Where one turn sends some rows of the set: a few examples, then the rows asked:
q_843: [ 20   8  14   0 -21 -21 -17  32 -14 -42 -22 -13  -5  17  29 -30 -17  -7
 -31 -25]
q_684: [  6 -11  16  -7  -2 -37 -12 -12  -7  13  -4   1   6  -6  -7 -45 -18   7
 -44 -34]
q_358: [ 11   9  14   0 -18 -13  -9  45  -7 -39 -16 -22   5  12  22 -21 -21  -1
 -41 -19]
q_54: [ 32 -15   8   8 -18 -16 -18 -33 -12 -31  34 -17 -19   4   8 -24 -12  -4
 -27 -40]
q_478: [  3  -9  12  -5   6 -23  -6  -2   1  10  -4  -8   6 -11 -12 -31 -21  13
 -51 -28]
q_612: [  6  10  15   2 -24 -38   3  16 -27 -57 -11 -16   1   9  -2 -19  -8  -1
 -46 -28]
q_613: [ 14 -20  12  -3 -24 -21  -8 -19  -3 -17  55 -21  10   2  -4 -30 -19   5
 -38 -34]
q_3: [ 24 -19  14   0 -25 -27 -14 -30 -10 -22  45 -13   1   7   4 -36 -13   0
 -26 -40]
q_222: [ 19  -5   7   0   7 -22 -15 -16 -12   1 -19  -3 -17  -5  -1 -29 -16   6
 -41 -34]
q_940: [ 25  20   9   3 -31   5  -4  26 -41 -12  10 -16  10  35   4 -38 -19   1
 -34 -31]
q_667: [  5   2  26 -10 -33 -36 -14  39 -10 -29  -5 -10  21  18  25 -47 -18  -4
 -34 -28]
q_870: [ 16   4  25  -5 -31 -34 -19  29 -16 -36 -18  -7   5  18  32 -44 -15  -9
 -26 -31]
q_36: [ 14  -8  15  -3   1 -33 -15 -18 -13   6 -13   2  -8  -3  -2 -43 -14   2
 -38 -39]
q_563: [ 25   3   2   5   4 -29  -5  10   4 -24  47 -29  -8  13   3  -6 -24   8
 -48 -18]
q_559: [ 27 -12  20  -7 -26 -19  -2   3   2  31  17 -17   1  16  13 -12  -1   3
 -30 -34]
q_384: [  1   8  17   1 -27 -40   5  21 -24 -55  -5 -19   8   8  -4 -21 -11   4
 -51 -26]
q_660: [  0   4  21  -8 -26 -24  -7  46  -4 -32  -4 -20  20  14  17 -33 -25   2
 -42 -20]
q_910: [ 24  20  12   0 -36   1  -5  25 -42  -9  13 -15  15  36   3 -42 -17   3
 -34 -31]
q_309: [ 22  20   8   3 -34   4  -3  26 -40 -10  12 -17  16  34   5 -38 -19   3
 -34 -29]
q_377: [ 29 -14   3  10 -12  -1 -11 -22  -5 -32  33 -26 -15   0   1 -10 -16   5
 -35 -31]
q_229: [  8  10  17   0 -28 -44   0  12 -29 -57 -11 -10   2  10   0 -25  -7  -3
 -43 -29]
q_256: [ 27  20   8   3 -34   3  -7  23 -42 -11   9 -13   9  38   5 -40 -17   0
 -33 -31]
q_564: [  3   7  21  -3 -30 -50   2  16 -28 -55  -6 -13  10  11  -1 -30  -8  -1
 -44 -30]
q_886: [ 25  -9  18  -5 -24 -14   2   5   3  28  14 -21  -2  13  14  -6  -2   5
 -30 -31]
q_43: [ 32  -9  21  -7 -27 -22  -3  -1  -3  28  13 -13  -4  20  19 -15   0   0
 -22 -38]
q_121: [ 16 -16   5   5 -15  -6  -5 -13   4 -24  46 -27   1  -4  -6 -14 -21   8
 -43 -29]
q_764: [ 32  -8  15  -1 -21 -13   0   3   1  23  11 -19 -11  14  16  -4  -1   1
 -28 -34]
q_789: [ 39   4   0  11   4 -29 -11  -3  -7 -32  35 -25 -28  16  12  -7 -17   2
 -37 -24]
q_211: [ 25  20  10   2 -35   0  -5  22 -42 -10  11 -11  12  36   5 -41 -16   0
 -32 -32]
q_836: [  9  -7   7  -1  11 -14  -8  -5  -4   3 -14 -10  -9 -10  -8 -24 -21  12
 -49 -27]
q_13: [ -1   9  19  -2 -30 -46   4  20 -24 -53  -3 -14  13   9  -4 -26 -11   2
 -50 -28]
q_819: [ 27  -6  15  -2 -11 -59 -16  -7  -9 -16  50 -15   0  20  13 -37 -15  -2
 -34 -30]
q_645: [ 40   1   8   4  -5 -47 -20 -15 -16 -28  36 -15 -22  22  18 -23 -13  -6
 -29 -32]
q_824: [ 35  -9  17  -5 -24 -18  -2  -2  -1  26   8 -14 -10  16  17  -9   0  -1
 -24 -38]
q_547: [ 17  -4  11  -2  -6 -46  -6   6   2 -15  58 -23   6  15   3 -23 -24   7
 -46 -23]

q_843 moves to q_870
q_789 moves to q_645
q_36 moves to q_684
And these:
q_3 moves to q_613
q_886 moves to q_764
q_13 moves to q_384

Where one turn sends some rows of the set: a few examples, then the rows asked:
q_790: [-24  -4 -21  17  -7   6  10   0  30  26   5   4 -28  27  24  -3  -2  16
  10  22 -14   5]
q_411: [ -7  14   3  15  14 -27   4 -14  -4 -13   3 -37   9   5  -7  -9 -10 -13
  -4 -30   6   2]
q_623: [-10  17 -26   6  -9  13  14 -10  32  32  12 -21 -12  18   6 -18  -1  32
  21  18 -10  -9]
q_571: [-14   6 -12  12  -4  10  19  -4  32  44  18 -13 -16  31  18 -10  -4  24
   4  11  -2  18]
q_323: [-14   7  -4  23   9 -32   2 -18   2 -28   3 -24  -4   2  11   1  -9 -25
  -4 -17 -10  -4]
q_539: [-14   9 -11  25  14 -32   4 -12  -4 -18  -5 -17   5  -2   6   1 -10 -23
  -5 -18   2  -5]
q_244: [-13  -5  -9  11  -4  10   8  -2  35  27  -3   6 -27  32  13  -9  -3  15
  14   2  -6   6]
q_292: [ -4  18 -14  18  -1   6  20 -24  38  46   6 -21 -23  25  12 -10  -8  20
  19   0  -9   4]
q_892: [-11  26  -6  18  12 -28  16 -15  -7   1  23 -51  18   3   2  -8 -11  -6
 -14 -16   8   9]
q_420: [ -5  15  -1  18  17 -26   5 -13  -3  -9   5 -30  13   2  -4  -7  -7 -15
  -7 -30  13   5]
q_181: [-28  17 -27  21   4 -37  10 -11  -5 -20  -1 -26  10  -6  13   2 -15 -11
 -15   3  -8 -13]
q_436: [-14   1  -1   4   3   9   5  -5  26  12  15 -19 -34  24   7 -13  18  38
  12   7  -3   1]
q_759: [-14   9  -4  19   6  -3  20 -18  32  35  19 -24 -38  27  23  -1   7  32
   0   6  -5  13]
q_841: [-22  29 -24  18   4 -35  19 -15  -4  -2  14 -41  22  -4  12  -2 -18   1
 -25   2   2  -2]
q_748: [-25   0 -15  19   2  -2  12  -8  24  15  15 -14 -41  19  26   0  13  29
   8  22 -16   0]
q_188: [-17   5  -6  12   3  -4  13 -19  40  21  -9  -3 -38  28  18  -3   4  33
  -1  -1  -6   2]
q_212: [-20  27 -27  22   8 -34  18 -13  -5  -1  14 -31  23  -6  15  -1 -14  -6
 -25   0   8   0]
q_551: [-20  13 -16   2  -4   1  14 -10  35  21   7 -13 -21  23  14 -10   7  50
  -7  16  -1  -3]
q_918: [ -9  24  -4  13   5 -24  13 -14  -2 -10  33 -50  19   3   5 -10  -7  -3
 -16 -10   4   9]
q_858: [-10  13 -24  10  -7   7  13 -18  41  29 -11  -5 -22  21   9 -11  -8  24
  20   6 -13 -12]
q_809: [-23  16 -23  14  -1 -34   7 -16   4 -28   2 -21  13  -4  13  -2 -14  -7
 -20   2 -11 -14]
q_314: [-10  -2  -4  10  -2  15   8   2  29  31  16  -9 -22  32   8 -13   3  19
  15   5  -2  15]
q_465: [ -4  17   5  11  10 -25   6 -22   8 -14   8 -34  11   8   0  -8 -13 -13
 -13 -32   5   5]
q_456: [-19  10  -9  22  11 -35   4 -16  -2 -20 -11 -22   1   2   4   2 -13 -22
  -5 -20  -4  -9]
q_662: [-22  17 -27  23   6 -34   8  -9  -5 -19  -1 -18  15  -8  13   2 -11 -12
 -15   0   1 -10]
q_634: [ -6   7 -15  15  -2  14   9 -11  27  26  11 -20 -28  20   5 -15   5  16
  35   9 -15  -5]
q_46: [-22   6 -24   9 -10  10  15   1  31  32  13  -3 -13  25  20 -10  -3  29
   2  25  -7   6]
q_923: [ -8  24 -11  20  13 -27  15 -11  -8   0  23 -41  22  -3   4  -7  -8  -8
 -15 -15  15   8]
q_120: [-15  11 -28  24  -4   4  20 -17  31  36  10 -18 -29  16  21  -4  -4  14
  23  21 -20  -5]
q_217: [-20  27 -22  20   1 -36  21 -22   5  -5  20 -37  17  -2  21   1 -18  -5
 -29   1  -5   3]

q_465 moves to q_323
q_212 moves to q_923
q_411 moves to q_456
And these:
q_244 moves to q_790
q_120 moves to q_623
q_759 moves to q_436

